Here are some numbered points:
[ 4.2 -1.  -0.3 -0.5 -1.4 -1.3 -1.1  1.9 -1.1 -1.4 -1.4 -0.4  1.8  3.7
 -0.6 -1.3] 0
[-0.3  0.7  0.   1.4  0.   0.2 -0.4 -0.5 -0.4  0.6 -0.1 -0.1 -0.2 -0.4
 -0.4 -0.2] 1
[-1.1 -0.5 -0.9 -1.1  1.1  0.1 -0.5  0.2  0.4  1.5  1.5  0.2 -1.   0.
 -0.1  0. ] 2
[-0.4  0.5  0.4  1.6  0.   0.7  1.1 -0.6 -0.7 -0.2 -0.1 -0.2 -0.7 -1.1
 -0.9  0.6] 3
[ 3.8 -1.  -0.1 -0.3 -1.3 -1.3 -0.8  2.7 -1.2 -1.4 -1.3 -0.4  2.1  2.2
 -0.5 -1.2] 4
[-0.4 -0.6 -0.5 -0.6  0.2 -0.5 -0.2  0.3  0.9  0.4  0.7  1.1 -0.5 -0.2
  0.3 -0.3] 5
[-0.2  1.2  0.5  0.7  0.3  0.8 -0.3 -0.9 -1.   0.3 -0.2 -0.5 -0.1 -0.8
 -0.1  0.4] 6
[-0.6 -0.3 -0.9 -1.   0.5  1.4 -1.4  0.3  0.   1.4  0.5  2.3 -1.4  0.2
 -0.7 -0.5] 7
[-0.1 -1.3 -0.6 -1.3 -1.3 -0.9 -1.3  0.   6.8 -0.9 -0.8  0.2 -1.4  5.
 -1.3 -1.1] 8
[-0.1  0.7 -0.2  1.  -0.1  0.3 -0.5 -0.4 -0.4  0.6 -0.1 -0.1  0.2 -0.1
 -0.4 -0.4] 9
[-0.5 -0.9 -0.8 -0.9 -0.9 -1.3 -0.1  2.6  0.1  0.4  0.4 -0.4  0.8  0.8
  1.3 -0.6] 10
[-1.1 -1.1 -1.1 -1.1  0.2  0.  -0.5  1.7  1.6  0.4  1.4  0.8 -0.7  0.3
 -0.6 -0.3] 11
[-1.5  2.5  0.2 -0.3  1.3  1.3 -0.7 -1.7 -1.2  0.2 -0.2 -1.5 -0.9 -1.1
  1.8  1.7] 12
[ 0.  -1.1 -0.5 -1.1 -1.  -0.6 -1.   0.1  5.2 -0.5 -0.4  0.8 -1.1  3.2
 -1.  -0.9] 13
[-1.2 -0.4  0.4 -0.3 -0.7 -1.4  0.7 -1.6 -1.  -0.7 -1.  -1.7  7.5 -1.
  3.1 -0.8] 14
[ 4.  -1.1 -0.3 -0.5 -1.4 -1.3 -1.   2.2 -1.1 -1.4 -1.4 -0.4  2.   3.5
 -0.5 -1.3] 15
[-0.9  0.  -0.5 -1.   1.1  0.5 -0.2 -0.4  0.2  0.7  1.   0.3 -1.  -0.5
  0.1  0.5] 16
[-0.5  0.4  1.   2.4  0.2  0.4  1.3 -1.  -1.  -0.5 -0.1 -0.7 -0.6 -1.3
 -0.9  0.9] 17
[-1.6  2.3  0.3  0.3  0.6 -0.3  0.1 -1.8 -0.9 -0.2 -0.5 -1.7 -0.2 -1.2
  3.6  1. ] 18
[-0.6  0.1 -0.3 -0.7  0.7  0.2  0.  -0.4  0.2  0.1  0.5  0.6 -0.8 -0.7
  0.6  0.4] 19
[-1.6 -0.9 -0.3 -0.1 -1.4 -1.6  0.  -1.8 -1.5 -1.3 -1.4 -1.8  9.9 -1.3
  4.1 -1.2] 20
[-0.2  0.8 -0.3  0.8 -0.1  0.3 -0.7 -0.5 -0.4  0.9 -0.1 -0.1  0.1  0.1
 -0.4 -0.5] 21
[-0.1 -1.4 -0.7 -1.4 -1.5 -1.1 -1.4 -0.7  9.3 -1.2 -1.1 -0.1 -1.5  5.3
 -1.4 -1.2] 22
[-1.  -0.6 -0.9 -1.   0.6 -0.1 -0.6  0.9  0.5  1.2  1.5  0.6 -0.8  0.1
  0.  -0.3] 23
[-0.4  0.6  0.5  2.   0.1  0.6  1.3 -0.8 -0.6 -0.3 -0.2 -0.3 -0.9 -1.2
 -0.9  0.6] 24
[ 2.9 -0.3  0.3  0.1 -0.9 -0.5 -0.5  0.2 -0.4 -0.8 -1.1  0.2  1.   1.3
 -0.5 -0.9] 25
[-1.1 -0.8 -1.  -1.1  0.3 -0.5  0.   0.4  1.2  1.   1.4  0.3 -0.5  0.5
  0.3 -0.3] 26
[ 1.3  1.2  1.9  0.9 -0.8  1.2  2.1 -1.3 -1.1 -1.3 -1.4 -0.7 -0.5 -1.2
 -1.   0.6] 27
[-0.7 -0.9 -0.9 -0.7 -0.2 -0.2 -0.5  1.2  1.4  0.4  0.8  1.4 -0.4  0.2
 -0.4 -0.5] 28
[-0.7  0.4  0.6  0.2  0.3  0.   0.4 -1.2 -0.6 -0.4 -0.3 -0.6 -0.2 -1.1
  2.3  0.9] 29
[-1.2 -0.7 -1.1 -1.1  0.4  0.2 -0.6  0.9  0.5  1.5  1.8  0.6 -0.9  0.2
 -0.2 -0.2] 30
[-0.8  0.6 -0.2 -1.   1.3  1.2 -0.3 -0.7 -0.3  0.3  0.6  0.  -1.1 -0.9
  0.1  1.3] 31
[-0.5  0.7  0.9 -1.3  2.8  0.2  0.6 -1.2 -0.8  0.2 -0.1 -0.9 -1.1 -1.3
 -0.3  2. ] 32
[-0.8 -0.9 -0.9 -1.  -0.2 -0.7 -0.3  1.4  1.5  0.4  0.9  0.9 -0.3  0.6
 -0.1 -0.4] 33
[-0.7  0.1 -0.7 -1.2  1.4  1.4 -1.4  0.2 -0.9  1.6  1.   0.8 -1.3 -0.2
 -0.3  0.1] 34
[ 0.3  0.2  0.8 -0.6  0.5  0.1  0.3 -0.6 -0.8 -0.3 -0.4  0.1  0.1 -1.2
  0.9  0.7] 35
[-0.9 -0.7 -0.9 -0.8  0.  -0.5 -0.4  0.5  0.9  0.5  0.9  1.2 -0.2  0.2
  0.6 -0.5] 36
[-0.5  0.6  0.   1.   0.3  0.7 -0.1 -0.7 -0.4  0.5  0.3 -0.1 -0.9 -0.5
 -0.6  0.3] 37
[ 3.7 -1.   0.3 -0.2 -1.3 -1.3 -0.6  3.  -1.4 -1.4 -1.3 -0.6  2.1  1.7
 -0.6 -1.1] 38
[ 0.1  0.  -0.4  2.1 -0.8  0.3 -0.5 -0.8  2.  -0.4 -0.8  1.4 -0.9  0.2
 -0.9 -0.7] 39
[ 0.   0.4  0.7  1.3  0.3  0.3  0.2 -0.6 -1.  -0.2  0.  -0.7  0.2 -0.8
 -0.4  0.2] 40
[-1.4  1.1  0.1 -0.2  0.8 -0.3  0.2 -1.5 -0.1  0.3  0.2 -1.4  0.  -0.7
  2.5  0.5] 41
[-0.2  0.5  0.5  1.6  0.1  0.6  1.  -0.6 -0.6 -0.3 -0.1 -0.2 -0.6 -1.1
 -0.9  0.5] 42
[-1.  -1.1 -1.  -1.2  0.3 -0.3 -0.3  1.6  1.9  0.4  1.3  0.6 -0.7  0.2
 -0.5 -0.2] 43
[-0.9 -0.8 -0.9 -1.   0.1 -0.3 -0.5  1.   1.   0.6  1.1  1.  -0.4  0.4
 -0.1 -0.4] 44
[-0.5  0.6  1.   2.1  0.3  0.6  1.5 -1.  -1.  -0.6 -0.1 -0.7 -0.7 -1.3
 -0.8  0.9] 45
[-1.  -0.9 -1.1 -0.8 -0.5 -0.1 -0.7  1.9  1.3  0.5  0.8  1.2 -0.2  0.5
 -0.3 -0.6] 46
[-1.2  1.4  0.4 -0.8  1.8  0.7 -0.2 -1.4 -0.8  0.4  0.  -1.2 -0.7 -1.
  1.1  1.5] 47
[-0.9 -0.7 -0.9 -0.8  0.1 -0.5 -0.4  0.8  0.8  0.8  1.1  0.7 -0.1  0.2
  0.2 -0.5] 48
[ 1.   0.3  0.2  0.9 -0.5  0.1 -0.1 -0.5  0.5 -0.3 -0.9  0.6 -0.1  0.3
 -0.8 -0.5] 49
[ 4.2 -1.  -0.2 -0.6 -1.4 -1.2 -1.   2.1 -1.1 -1.4 -1.4 -0.4  1.7  3.6
 -0.6 -1.3] 50
Which point above is nearest to each new point, looking only along the 2 directions in which the numbered points spread most? Its number follows each.
[-1.5 -0.5 -0.4  0.6 -0.9 -1.5  0.3 -1.5  0.  -0.5 -0.7 -1.7  5.6 -0.4
  3.9 -1. ] 14
[-0.7 -0.1 -0.5 -0.9  1.1  0.7 -0.6  0.  -0.2  1.   0.9  0.4 -1.  -0.5
 -0.1  0.4] 16
[-1.5  0.5 -0.7  0.2 -0.1 -0.6 -0.4 -1.2  0.6  0.8  0.9 -1.3  0.6  0.2
  2.3 -0.4] 1
[ 4.7 -0.9  0.7  0.2 -1.3 -1.1 -0.5  1.6 -1.2 -1.4 -1.4 -0.7  1.8  1.4
 -1.  -1.1] 38
[-0.5  0.9  0.1  1.1  0.2  0.7 -0.2 -0.7 -0.5  0.5  0.1  0.  -0.8 -0.5
 -0.5  0.2] 37
[ 3.4 -0.4  0.3 -0.1 -0.9 -0.7 -0.6  0.6 -0.7 -1.  -1.2  0.   1.3  1.7
 -0.5 -0.9] 25
[-1.2  0.2 -0.6 -0.4  0.4 -0.4 -0.3 -1.   0.5  0.9  0.9 -0.9  0.1  0.2
  1.6 -0.1] 1
[-1.1  0.2 -0.5 -0.9  0.9  0.  -0.1 -0.7  0.6  0.6  0.8 -0.2 -0.7 -0.2
  0.9  0.3] 19
[-1.2 -1.  -0.7 -0.5 -1.1 -1.6 -0.5 -1.1  0.6 -0.4 -0.8 -1.7  6.1  1.7
  3.5 -1.3] 38
[ 0.9  0.5  3.5  1.1 -1.1  0.8  4.7 -1.5 -1.6 -1.6 -1.6 -1.3 -0.7 -1.6
 -1.3  0.8] 27
[-1.1 -0.4 -0.9 -1.   1.   0.5 -0.7  0.3  0.2  1.7  1.7  0.2 -1.2  0.
 -0.2  0.1] 2
[-0.3  0.7 -0.2  1.1  0.   0.3 -0.5 -0.5 -0.2  0.8 -0.1 -0.1 -0.2  0.
 -0.5 -0.4] 21
[ 0.9  0.8  1.2  0.3 -0.2  0.5  0.5 -0.5 -1.3 -0.7 -0.9 -0.5  0.4 -1.1
  0.   0.6] 27
[ 0.3 -0.6 -0.3 -0.5 -0.2 -0.6 -0.2  0.6  0.4  0.   0.   1.   0.1  0.2
  0.3 -0.5] 49
[ 0.9  0.7  1.6  0.4 -0.1  0.4  0.6 -0.6 -1.4 -0.9 -0.8 -0.7  0.5 -1.2
  0.   0.6] 27
[ 1.   0.9  1.2  0.3 -0.1  0.3  0.7 -0.6 -1.3 -0.7 -0.9 -0.4  0.3 -1.
 -0.1  0.6] 27
[-0.9 -0.4 -0.7 -0.5 -0.4 -0.9 -0.1  0.3  0.4  0.7  1.  -0.2  0.6  0.2
  1.2 -0.5] 49
[ 1.1  0.5  2.2  0.4 -0.1  0.4  1.5 -0.6 -1.6 -1.1 -1.  -1.   0.4 -1.4
 -0.5  0.9] 27
[-0.9 -0.5 -0.9 -0.9  0.6 -0.1 -0.6  0.8  0.4  1.2  1.2  0.6 -0.6  0.1
 -0.1 -0.3] 23
[-1.1  0.3  0.1 -0.7  1.1 -0.8  0.4 -1.3  0.3  1.   0.4 -1.4  0.6 -0.4
  1.1  0.3] 42
[ 3.2 -0.5  0.2 -0.2 -1.  -0.8 -0.6  0.7 -0.7 -1.  -1.2 -0.1  1.4  1.9
 -0.5 -1. ] 25
[-1.  -0.7 -1.  -1.1  0.4 -0.3 -0.5  1.1  0.7  1.3  1.4  0.4 -0.6  0.2
  0.  -0.3] 26
[-1.2 -0.3 -1.  -0.8  0.6  0.2 -0.7  0.   0.4  1.5  1.5  0.3 -0.9  0.3
  0.3 -0.2] 2
[ 1.7  0.3  1.6 -0.8 -0.2 -0.3  0.4 -0.9 -1.4 -1.  -1.2 -0.6  1.3 -1.2
  2.   0.4] 27
[ 2.9 -0.3  0.4  0.  -0.9 -0.7 -0.5  0.3 -0.6 -1.  -1.2  0.   1.2  1.6
 -0.5 -0.8] 25
[-1.  -0.1 -0.4 -0.4  0.1 -0.7  0.5 -0.6  1.3  0.4  0.7 -0.6  0.3 -0.3
  1.3 -0.2] 21
[ 0.9  0.7  1.2  0.3 -0.1  0.5  0.5 -0.5 -1.3 -0.7 -0.9 -0.4  0.2 -1.
  0.   0.7] 27
[-0.7  0.6  0.   1.2  0.4  0.7  0.  -0.7 -0.6  0.4  0.3 -0.2 -0.8 -0.6
 -0.5  0.4] 37
[-0.9 -0.5 -0.9 -1.1  1.3  0.7 -0.6  0.3  0.5  1.2  1.3  0.6 -1.2 -0.4
 -0.6  0.2] 2
[-0.1 -0.1 -0.7 -0.3 -0.3  1.2 -1.3 -0.1  0.3  0.5 -0.1  2.7 -1.1  0.5
 -0.6 -0.7] 26
[-1.1 -0.8 -1.  -0.9  0.1 -0.2 -0.6  0.8  0.9  0.9  1.3  1.  -0.5  0.3
  0.2 -0.5] 26
[ 0.3  1.2  0.8  0.8  0.1  0.5  1.1 -0.9 -1.1 -0.3 -0.8 -0.4 -0.3 -1.2
 -0.4  0.8] 29
[-1.3 -0.5 -1.1 -1.1  0.9  0.6 -0.8  0.3  0.2  1.9  2.1  0.2 -1.1  0.2
 -0.3 -0.1] 2
[-0.1  0.7  0.   1.4 -0.1  0.2  0.1 -0.5 -0.4  0.2 -0.3  0.1 -0.3 -0.6
 -0.6 -0.1] 1
[ 0.7  0.3  1.3 -0.6  0.1 -0.2  0.5 -1.  -1.3 -0.8 -0.9 -0.5  1.2 -1.3
  1.9  0.6] 27
[-0.7  0.1 -0.3 -0.4  0.4  0.1 -0.1 -0.5  0.1  0.2  0.4  0.8 -0.6 -0.6
  1.   0.2] 19
[-0.5  0.7  0.1  1.2  0.2  0.5  0.1 -0.7 -0.4  0.4  0.2 -0.1 -0.7 -0.7
 -0.5  0.3] 37
[-1.6  3.4  1.2 -0.4  1.4  0.6 -0.3 -1.8 -1.4 -0.7 -1.  -1.7 -1.  -1.6
  2.3  2.6] 12
[ 3.  -0.3  0.8  1.  -1.  -0.5  0.   0.3 -0.4 -1.1 -1.3 -0.4  0.9  0.9
 -1.  -0.8] 25
[-0.7  0.1 -0.5 -0.9  1.2  0.8 -0.4 -0.3  0.   0.6  0.9  0.1 -1.  -0.6
  0.1  0.6] 16
[-0.6  0.3  0.4 -0.1  0.5  0.2  0.1 -0.9 -0.7 -0.3 -0.1  0.1 -0.3 -1.1
  1.6  0.9] 6
